In the data rows, 128 means zero.
The table, row by row:
[115  87 169 189 131 107 106 129 116  54 102 112 181 115 158 112  98 181
 106  98]
[123 139 101 179 169 115 150 107 142 144 180 149 219 183 107 161 130 165
 106 141]
[117 117 133 112  93 146 107 131  94 113 102 114  79  76 141 120 141 115
 146 108]
[126 116 154 130 114 104 158 130 126  94 135 145 116 169 157  66 149 105
  96 107]
[139 162 109 110 157 125 162 121 159 183 173 140 148 174  98 150 128 108
 146 157]
[118  93 166 135  95 132  84 140 110  68  70 116  83  81 159 105 119 139
 113 102]
[139  99 199 149 114 119  95 144 133  65  60  83 116  74 156 113  69 151
 154 106]
[138 142 141  96 106 145 138 118 101 130 125  80  93  62 127 134 126  92
 199 120]
[132 102 193 138  98 116 114 141 127  70  81  95  86  94 163  85  98 134
 138 104]
[151 116 202  83  96 118 134 161 163 104  76 108  33 130 163  54 100  75
 141 124]
[119 111 123 130 124 110 138 146 142 113 123 181 122 194 157  59 159 125
  35 117]
[ 95 129  98 156  98 143 154  80  34 101 187  99 174  64 123 171 179 138
 171  84]
[112 122 132 108 109 126 129 134 148 136 129 154  76 159 133 106 153 110
  98 135]
[152 133 113 120 156 130 111 149 151 150 103 142 145 132 122 130 102 138
 113 150]
[102 123 117 179 142 105 162 108 133 118 186 166 192 208 130 125 162 157
  78 119]
[177 164 115 100 186 120 167 148 182 187 136 143 170 186 112 117  96 103
 133 171]
[160 175  81 118 178 142 163 115 128 191 169 120 199 123  92 181 117 121
 178 156]
[ 71  96 114 169  99 118 121 105  96  92 159 157 131 148 133 124 188 155
  76  98]
[180 148 171 111 182 106 127 173 245 166  88 137 127 211 119 106  42 124
 112 188]
[ 91 106 126 166 105 146  69 106  84  92 118  93 138  46 121 194 118 183
 153 113]
[107 114 127 142 115 127  97 126 135 113 114 135 109 130 134 140 128 155
 106 126]
[150 144 111  82 131 135 140 146 141 169 120 148  84 151 126  96 150  83
 119 144]
[105 128 171  85  55 134 151 116 104 108 141  95   0  98 146 101 175  53
 179  96]
[130 127  88 148 159 129 114 128 128 131 127 149 196 144 121 142 117 167
  93 134]
[131 130 112 138 137 147  94 123 103 133 116 113 157  70 118 170 112 159
 151 124]
[134 132 152  77 101 142 103 145 150 145  88 114  29 100 123 128 109  90
 154 144]
[104 117  84 160 146 112 148 119 112 121 164 194 185 211 143  96 192 151
  33 110]
[109 128 112 175 132 135 124  94 103 121 171 100 192  93 107 202 121 169
 162 127]
[144 132 100 139 169 136 100 135 130 142 111 132 183 110 109 167  97 165
 128 144]
[103 123 147 141  95 127 139 105 106 104 152 105 100 109 127 141 144 124
 152 112]
[149 151  81  98 151 146 130 130 126 180 140 136 146 115  96 156 133 118
 145 154]
[131 137 107 122 125 117 177 118 113 147 163 143 147 165 129 103 160  94
 126 120]
[153 132 157  91 136 136  84 162 189 150  66 112  70 111 112 137  64 126
 146 170]
[145 175  45  79 149 156 161 119  99 217 177 141 131 116  88 160 174  80
 167 150]
Every row comes from 2 hidden switches, listed from the one that spreads the rows most; 1 means on and 0 means off. The rows also spread widely along 4 other directions, which tell nothing about the switches. All are off in the first row of the table.
Rows drawn again from the table, each followed by whether each switch is on (1) or off (0), in that order:
[102 123 117 179 142 105 162 108 133 118 186 166 192 208 130 125 162 157
  78 119] -> 0 1
[ 91 106 126 166 105 146  69 106  84  92 118  93 138  46 121 194 118 183
 153 113] -> 1 1
[131 137 107 122 125 117 177 118 113 147 163 143 147 165 129 103 160  94
 126 120] -> 0 0
[123 139 101 179 169 115 150 107 142 144 180 149 219 183 107 161 130 165
 106 141] -> 0 1
[149 151  81  98 151 146 130 130 126 180 140 136 146 115  96 156 133 118
 145 154] -> 1 0
[104 117  84 160 146 112 148 119 112 121 164 194 185 211 143  96 192 151
  33 110] -> 1 0
[117 117 133 112  93 146 107 131  94 113 102 114  79  76 141 120 141 115
 146 108] -> 1 0
[118  93 166 135  95 132  84 140 110  68  70 116  83  81 159 105 119 139
 113 102] -> 1 0
[134 132 152  77 101 142 103 145 150 145  88 114  29 100 123 128 109  90
 154 144] -> 1 1
[115  87 169 189 131 107 106 129 116  54 102 112 181 115 158 112  98 181
 106  98] -> 0 0
[139  99 199 149 114 119  95 144 133  65  60  83 116  74 156 113  69 151
 154 106] -> 0 0
[132 102 193 138  98 116 114 141 127  70  81  95  86  94 163  85  98 134
 138 104] -> 0 0
[103 123 147 141  95 127 139 105 106 104 152 105 100 109 127 141 144 124
 152 112] -> 0 1
[160 175  81 118 178 142 163 115 128 191 169 120 199 123  92 181 117 121
 178 156] -> 0 0
[119 111 123 130 124 110 138 146 142 113 123 181 122 194 157  59 159 125
  35 117] -> 1 0
[177 164 115 100 186 120 167 148 182 187 136 143 170 186 112 117  96 103
 133 171] -> 0 0
[145 175  45  79 149 156 161 119  99 217 177 141 131 116  88 160 174  80
 167 150] -> 1 0
[150 144 111  82 131 135 140 146 141 169 120 148  84 151 126  96 150  83
 119 144] -> 1 0
[180 148 171 111 182 106 127 173 245 166  88 137 127 211 119 106  42 124
 112 188] -> 0 1
[107 114 127 142 115 127  97 126 135 113 114 135 109 130 134 140 128 155
 106 126] -> 1 1
[152 133 113 120 156 130 111 149 151 150 103 142 145 132 122 130 102 138
 113 150] -> 1 0
[138 142 141  96 106 145 138 118 101 130 125  80  93  62 127 134 126  92
 199 120] -> 0 0
[153 132 157  91 136 136  84 162 189 150  66 112  70 111 112 137  64 126
 146 170] -> 1 1
[112 122 132 108 109 126 129 134 148 136 129 154  76 159 133 106 153 110
  98 135] -> 1 1
[144 132 100 139 169 136 100 135 130 142 111 132 183 110 109 167  97 165
 128 144] -> 1 0
[ 71  96 114 169  99 118 121 105  96  92 159 157 131 148 133 124 188 155
  76  98] -> 1 1
[139 162 109 110 157 125 162 121 159 183 173 140 148 174  98 150 128 108
 146 157] -> 0 1
[109 128 112 175 132 135 124  94 103 121 171 100 192  93 107 202 121 169
 162 127] -> 0 1
[151 116 202  83  96 118 134 161 163 104  76 108  33 130 163  54 100  75
 141 124] -> 0 0
[130 127  88 148 159 129 114 128 128 131 127 149 196 144 121 142 117 167
  93 134] -> 1 0
[131 130 112 138 137 147  94 123 103 133 116 113 157  70 118 170 112 159
 151 124] -> 1 0
[105 128 171  85  55 134 151 116 104 108 141  95   0  98 146 101 175  53
 179  96] -> 0 1
